One turning vector, and how many steps it has turned:
The counts run from 0 to 286.
[105 139 114 171 146 173 147 131 129 113 134 155 107 132  99 175 134 133
 136 138 125 144 165 141  99 164 152 132  92  94 157  92 145 139  89  90
 143 112 119 154 104 162 154  79 177 116 107 121 150 115 165  90 110 112
 120 143  88 110 182 156 148  82 162 147 162 147  61 109 145 137 178 117
  84 130 117 165] -> 147
[178 170 150 121 132 157 147 120 106 155  64 133 187 157 122 144 100 104
 110 120 114  76 137 147 153 150 157  92  98 115 101 115 121 101 145 140
 143 133  83 113 110 120 157 107 114 137 125 119 135 123 107 122 105 130
  80 103 146 126 183 181  77 120 144 118 146 113  95 175 139 146  85 113
 126 108 166 137] -> 134
[129 111 123  77 176 140 127  98 105 104 121  80 164  56 138 128 126 144
 166 173 127  89 116 168 125 125 155 140 102  66 104 128  99  97  71 149
 117 124 131  81 148 122 153 139 122 109 136 135  84 114 139 109 119 114
 116 139 120 115 113 134 134 103 175  95 182  84  85 145 134 117 143 141
 129  99 155 141] -> 246
[169 119 161 120 138 150 181 107 119 133  78 114 106 148 107 129 123 117
 140 143 107 119 138 110 132 161 170 139  69 106  95  59 112 105 119 112
 164 176 117 139 119 140 152 109 155 148 100 107 114 155 132 108 127 113
 114 147 104 135 179 145 102  93 171 122 113  78  78 123 125 132 111  81
 113  98 132 166] -> 137
[135 158 143 132 125 145 127 116 128 122 128  62 135  94 128 118 131 104
 149 125 117 137 119 140  83  92  95 124 104 108 151  87  93 179  89 148
 136 139 102 120  91 199 175 108 136 137 139  96 109 106 133 137 144  81
 121 118  90 119 134 123 152 130 186 162 179 146 106 116 119  89 140  74
  89 151 114 173] -> 27
[135 120 141  94 145 157 168 114  96 102 126  98 124 136 125 170 119 133
 141 137 114  98 129 164 118 152 179 122  87 115  40 112 124 115  52 129
 139 150 125 110 165 135 120 148 136 132 103 153 107 131  82 122 121 129
 119 130 156 145  91 141 108 119 165 106 161  66  95 144 123 148 132 119
 125 120 153 136] -> 254
[ 97 187 174 116 148 112 102 136 159 169 163 152 130 153 119 169 113 141
 134 145 109 103 146 175 118 144 144 135 143  97 145 143 108 100 121 161
 135 157 103 108 133 136 127 141 106 121 111 185 139  93 109 127 141 103
 144  76  96 105 107 108 112 160 119 113 164 144 139  86 143 122 108 124
  92 179  63 172] -> 115
[105 151 159 149 107 145 142  79 149 147 139 146 126 216 114 155 162 119
 127 143  95 133 143 163 136 122  82  75 164 140 135 109 115 165 122 144
 147 163  85 157 113 143 170 129 139 131 125 136 158  80 105 132 141 100
 152 128 121 147 156 103 131 130 162 142 118 159 110 138  98  63 117  94
  81 157 145 182] -> 225
[119 104  91 100 152 180 162 127 100  98 152 120 128 133 120  91 142 118
  64  85 166 125 153 134 145 134 132 134 138  76 144  79 157 168 130 116
 115 111 103 108 124 149 109 110 124 161 108 149  90 110 150 126 153 142
 112 203 140 112 155  93 123 147 109  92  87 124  77 139 152  94 122 162
 100 119 138 123] -> 93
[175  98 155 143  78  94 175 138 111 119 160 117  95 135 144 189 128 126
  78 169 158  94 166 101 155 146 147 122 147 159 123 122 103 116 100 164
 109 141 126 151 190 116 138 145 159 148 114 132 104 114 105 128 134 110
 143 106 105 123 101 116  88 140 130 103 173 168 118 152 107 124 156 132
 125 149 104 100] -> 190
[131 135 110 156 174 143 141 104 101  99 155 102 106  96 123 140 167 124
 128 147 154  81 135 162 130 141 110 120 125  94 116  98 109 141  98 164
 120 137 129 116 175 148 148 121 108 169 123 133 129  75 188  99 159  75
 155 109 133  96  94 126 166 122 144  91 190 183  82 130 138  90 128 137
 127 117 116 144] -> 236
[153 175 124 152 102 159 147 113 119 138 133 159 137 151 120  90 139  66
  60  99 128  90 181 139 154 148 119 127 129 142 174 118 132 152 174 128
 144 115 109 132 117 112 135  77 130 166 123 103 146  91 158 137 134 147
 114 139 111 112 191 155 107 169 119 134  90 184 102 151 170 113 102 147
 118 132 114 132] -> 14
[161 112 139  76  84 156 154 107 126 112 132 111 159 133 187 153 145 116
 110 205 118 134 183  95  97 116 147 143 158 132 148 109 138 118  95  90
 106 142 135 146 154 125  99 152 179 115 100 145 103 158 120 130 102 118
  84 161  67 148 132 101 101  96 124 113  88 107 108 125 127 150 168 172
 114 166 120 132] -> 184
[ 73  66 131 140 175 141 170 134 135  82 179 159 116 147  72 124 120 146
 114 108 139 117 115 106 144 144 180 143 141 110 141 105  93 131 135 148
 138 144 106 109  84 136 115  99 161 104 153 179 116 125 127 118 142 145
 158 196 114 137 147 102 130 148 113 116 113 130 126 112 102  76 156 116
 107 122 131 142] -> 83
[138 120 126  61 151 151 185  68 111  96 129 132 112 132 132 128 148 107
 114 158 134  73 136 141 111 145 135 136 158 110  94 117 137  81  88 118
 112 157 146 103 218  95 122 104 120 128 117 186 156 129 151 131 137 131
 139 170 138 140 121 177 124  88 126  75 108  84  77 119 133 112 142 159
 152  89 135 134] -> 48
[121 128 147  76 117 117 146  58 125 147 140 174 143 138 169 117 166  97
 150 166  59  89 159 148 134 149 112 144 171 139 111 110 108  75 118 127
 133 147 121 111 176  78 129  96 100 117 126 166 163  88 116 132 108 136
 106 132  85 153 126 153 112 108 110 111  85  66 109 108 125 125 123 184
 152 115 147 151] -> 50
[148 111 137 113 107 135 148 105 120 161 121 166 136 106 177 133 105  92
 141 161  58 135 170 140 136 150 132 154 132 156 127  78  98  94 118  92
 149 109 114 153 159 140 129 114 106 173 100 118 115  82 136 126 109 145
  68 108  52 118 143 109 123 131 139 118  95  73 110 127 155 143 111 174
 116 125 145 143] -> 59
[ 99 150 172  85 131 113  89 110 153 170 159 153 120 157 134 168 138 127
 124 178  94 121 140 177  98 147 158 147 151 115 153 144 128 128  95 163
 131 162 125 122 136  92 137 160 109 114 136 164 135  87  98 135 139 110
 151  90  72 123 112 119 129 183 137 114 130 135 150  83 154 130 119 127
  94 157  63 164] -> 114
[117 139 144 131 115 169 156 120 115 132 113 184 180 179 133 187 120 116
 124 128  97  80 166 146 163 143 170  98 121 130 111 152 144  79  99 114
 128 111 115 130 131 116 110 135 133 136  87 161 140  95  78  96  67 170
  81 103 153 132 137 140  80 138 123 109 144 101 118 183 135 170 123 171
 128 139 173 119] -> 260
[101 157 117 165 142 179 129 126 122 114 141 171 133 146  98 159 131 106
 137 149 103 146 159 147 126 135 145 138 101 123 175 129 129 139  88  97
 126  93 134 148 110 144 136  82 172 128 116 108 155  89 162  97  96 131
 102 135  67 117 187 173 166 106 144 156 136 151  85 129 145 125 180 152
  91 127 133 161] -> 148
[119 133 133 138 117 192 142 121 141 142  91 143 134 131 135 112 119  91
 134 143  83 131 174 139 127 151 154 133  79 135 132  90 146 152 112  68
 166 131  98 157 100 163 149  97 140 171  91 100 135 126 158 107  96 149
 101 135  90 121 169 155 125 102 165 129  82 102  73 138 173 147 119 122
 112 127 103 153] -> 139
[148 198 167 122 144 144 136 108 136 123 128 148 149 109 125 128 133 116
 112  95 117  29 134 155 142 142 164 104  97 115 100 123 102  90 136 147
 121 153  88  86 142 133 146 120  88 162 101 150 110 113 108 127 136 146
 130  83 166 131 114 167 103 178 146  94 149 120 133 149 151 135  88 138
 147 119  94 159] -> 125
[127  92 155 134 122 156 192  92 121 108 111 142 127 164 116 173 136 152
 133 180 103  98 151  93 123 160 172 109 123 125  84 102 109  70 100 120
 128 167 104 162 143 132 131 148 180 120  83 156 115 135 113  80 107 116
 116 143 147 135 136 114  96  94 148  97 142  95 103 129 110 173 133 102
 124 115 155 118] -> 263
[149 127 119  60 110 150 151 108  75 120 151 125 157 156 131  99 151  93
  57 113 149 143 166 161 149 140 107 135 161 109 152 140 146 187 141 152
 128 115 116 133 129  94 120 130 109 135 137 108 106  99 119 149 146 148
 113 174 126 124 166 111 102 173 128 110  64 129  96 173 162 102 109 144
  96 133 174 121] -> 95
[125 164 168 128  94 149 111 135 130 114 162  99 121 139 158 162 160 128
 123 143 135 110 174 166 118 111 118  97 107 113 144 100 108 158  72 140
 121 129 112 121 114 163 158 164 111 170 104 130  85  82 108 125 145 111
 125  81 108 112 100  60 125 167 161 126 163 166 119 142 151 106 152 116
  92 194  86 164] -> 108
[107 125 134  81 177 159 114 114 118 153 130 130 146 107 133 121  97 112
 153 161  73 125 123 162 115 137 174 185 109  98 123 100 101  90  84 126
 154 123 130  97 141 122 123 144 104 150 107 160 112 105 121 127 120 128
  97 108  94 129 103 112 163 135 141  83 109  57 133  94 152 141  89 145
 108 123 138 158] -> 249
[149 126 124 114 120 164 140 133  78  87 170  91 111 132 139 130 152  80
 141  96 158  92 165 111 183  95 144 122 103 112  92  66 107 129  94 129
  97 130 149  48 111 169 106 124 124 176 117 159 116 105  91 118 157 123
  89 139 157 129 103  95 147 146 145 101 133  84 122 139  99 109 125 132
 109 111 183 118] -> 172
[169 157 167 143 125 137 204 112 134 124 114 132 159 174 110 135 138 126
  62 116 158  70 140  85 143 144 166  84 124 111 126 113 104 106 160 173
 134 169 101 137 115 138 122 110 164 125 128 134 124 152 135 133 144 103
 118 139 156 127 187 151  57 128 134 110 135 179  98 160 110 123  93  96
 132 117 111 142] -> 8
[170  93 127 137 114 119 157 135 109 183 143 163 115 137 160 139 102  84
 145 144  82 132 172 140 159 147 139 162 110 163 130  91 104  91 116 102
 148 109 113 148 162 124 129 128 100 200  92 111 113  72 134 129 110 133
  75  82  81 110 134 108 137 133 120 118 121  96 131 133 142 152 112 173
 105 126 130 142] -> 60
[151 110 180  92 129 137 148 102 124 129 106 116 117 113 110 123 152 103
 129 144 127  44 117 140 155 159 181 116  88 116  71 116  99 114 114 158
 130 184 124 103 141  85 156 109 118 168 136 125 117 129 101 122 151 143
 175 135 143 163 125 177  88 146 165  98 138 109 113 147 121 126 107 101
 171  90 118 129] -> 127
[132 115 131 109 190 120 106 138  86 132 145 119 129 104 127 143 135 112
 164 144 138  82 114 175 183 121 156 121 105  75 112 106  90  93  87 155
 116 131 131  78 138 123 151 129  91 147 139 158 116  64 110  91 143 103
 117  80 122 124  88 134 163 132 142  96 212 130 105 130 124  89 123 126
 119 117 160 140] -> 244
[123 124 148 122 140 157 127 122  92 112 130 122 154 135 135 145 112  92
 144 120 101  80 143 180 168 109 163 115  95 130  80 131 110 106  72 138
 129 114 116  79 148 138 142 149  95 167 104 138 113  88  82 119 110 148
 105  89 156 136  74 139 138 155 160  95 168  73 139 165 129 159 103 141
 116 111 168 133] -> 252
[131 139 139 113 156 122  94 117  98 159 167 143 132 104 125 128 133 112
 189 147 132  82 133 209 172 122 134 121 119  86 132 112  75 102 102 172
 130 112 118  61 123 120 159 128  80 155 141 145 118  53 111 124 138 132
 117  79 111 113 108 111 155 154 153 112 187 132 130 138 128 102 115 148
 114 119 150 157] -> 243
[100 150 129 124 145 165 138 135 118 140 130 193 154 193 131 179 109 141
 138 129  78 109 158 161 134 146 178 115 124 121 109 141 152  85 103  90
 126  87 106 109 136 129 109 125 123 120  71 188 143 109 101 103  82 160
  82 110 135 124 148 139 113 118 113 106 134  75 114 144 142 173 122 167
 110 140 147 149] -> 259
[166  82 129 172 145 117 165 140 110 133 150 144 178 119 125 197  82 135
 100 135 129 130 123 118 128 147 180 116 132 146 144 161  86  96  90 169
 138  99  98 162 168 167 133 114 176 127 115 112  97 107 101 129  92 110
  96  94 126  86 127 125 101 130 161 120 207 142 123 190 101 138 135 132
  92 142 149 124] -> 71
[112 168 149  95 139 167 132  41 146 115 129 126 182 136 152 117 134  80
 131 179  58  94 118 137 102  92 131 125 153 116 141 179 110 103  99 168
 115 152 118  95 155 104 126 142 133 121 139 170 166 117 126 141 106 105
 102 140 100 146 108 149 171 143 131  91  92 102 163 114 110 126 112 141
 123 117 148 156] -> 41
[105 166 153 140 165 145 148  82 132 133 146 139 121 174 139 146 124 102
 153 141  76  86 136 127 103 108 133 134 146 128  95 114  74  80 119 157
 126 175 116  90 163 152 106 134 107 160 118 199 162 101 111 137 143  89
 120 110 149 132 104 112 173 135 124 100 133  87 150 101  98 125  86 131
 111 118 129 172] -> 43
[142 133 124  26 103 157 161 102  78  86 152  86 153 124 161 117 139 101
 126 140 138 122 179 136 116 110 135 152 138 119 119 118 128 141  72 117
 106 121 146  93 156 118 114 122 132 115 128 157 114 135  92 149 126 135
 105 192 115 149 114 138 109 133 145 115  83  64 106 143 135 152 152 171
 112 132 170 116] -> 175
[155 135 130 144 137  96 123 164 138 171 170 173 158 116 132 161  91 108
  79 111 128  75 146 136 150 171 172 138 151 138 174 155  98  76 126 156
 128 115  94 111 153 118 106 112 138 135 119 163 121 104 141 125 120 120
 112  85  94  95 146 138  93 147  92 108 163 174 134 130 134 128 111 164
 123 160  81 123] -> 196
[131 174 125  98 136 160 161  85 139 148 122 128 149 209 105 148 124 118
  69 130 102 146 138 173  79 135  88 118 186 121 138 149 151 154 122 147
 154 154  94 169 156 123 138 132 139 110 128 121 163 110 119 149 124  98
 123 137 124 126 162 149 129 139 132 115  95 133  96 151 132 100  81 118
  71 149 130 149] -> 223
[150 108 144  94  70 147 145 110 119 125 151 124 128 143 174 149 134  98
 122 190  92 146 203  94 125 136 153 161 145 142 152 104 122 119 103  96
 117 143 123 151 153 131 108 158 157 140  96 155 118 130 115 119 109 116
  90 145  63 141 141  80 116 130 113 120  72 117 124 117 134 142 155 160
 102 161 105 139] -> 185
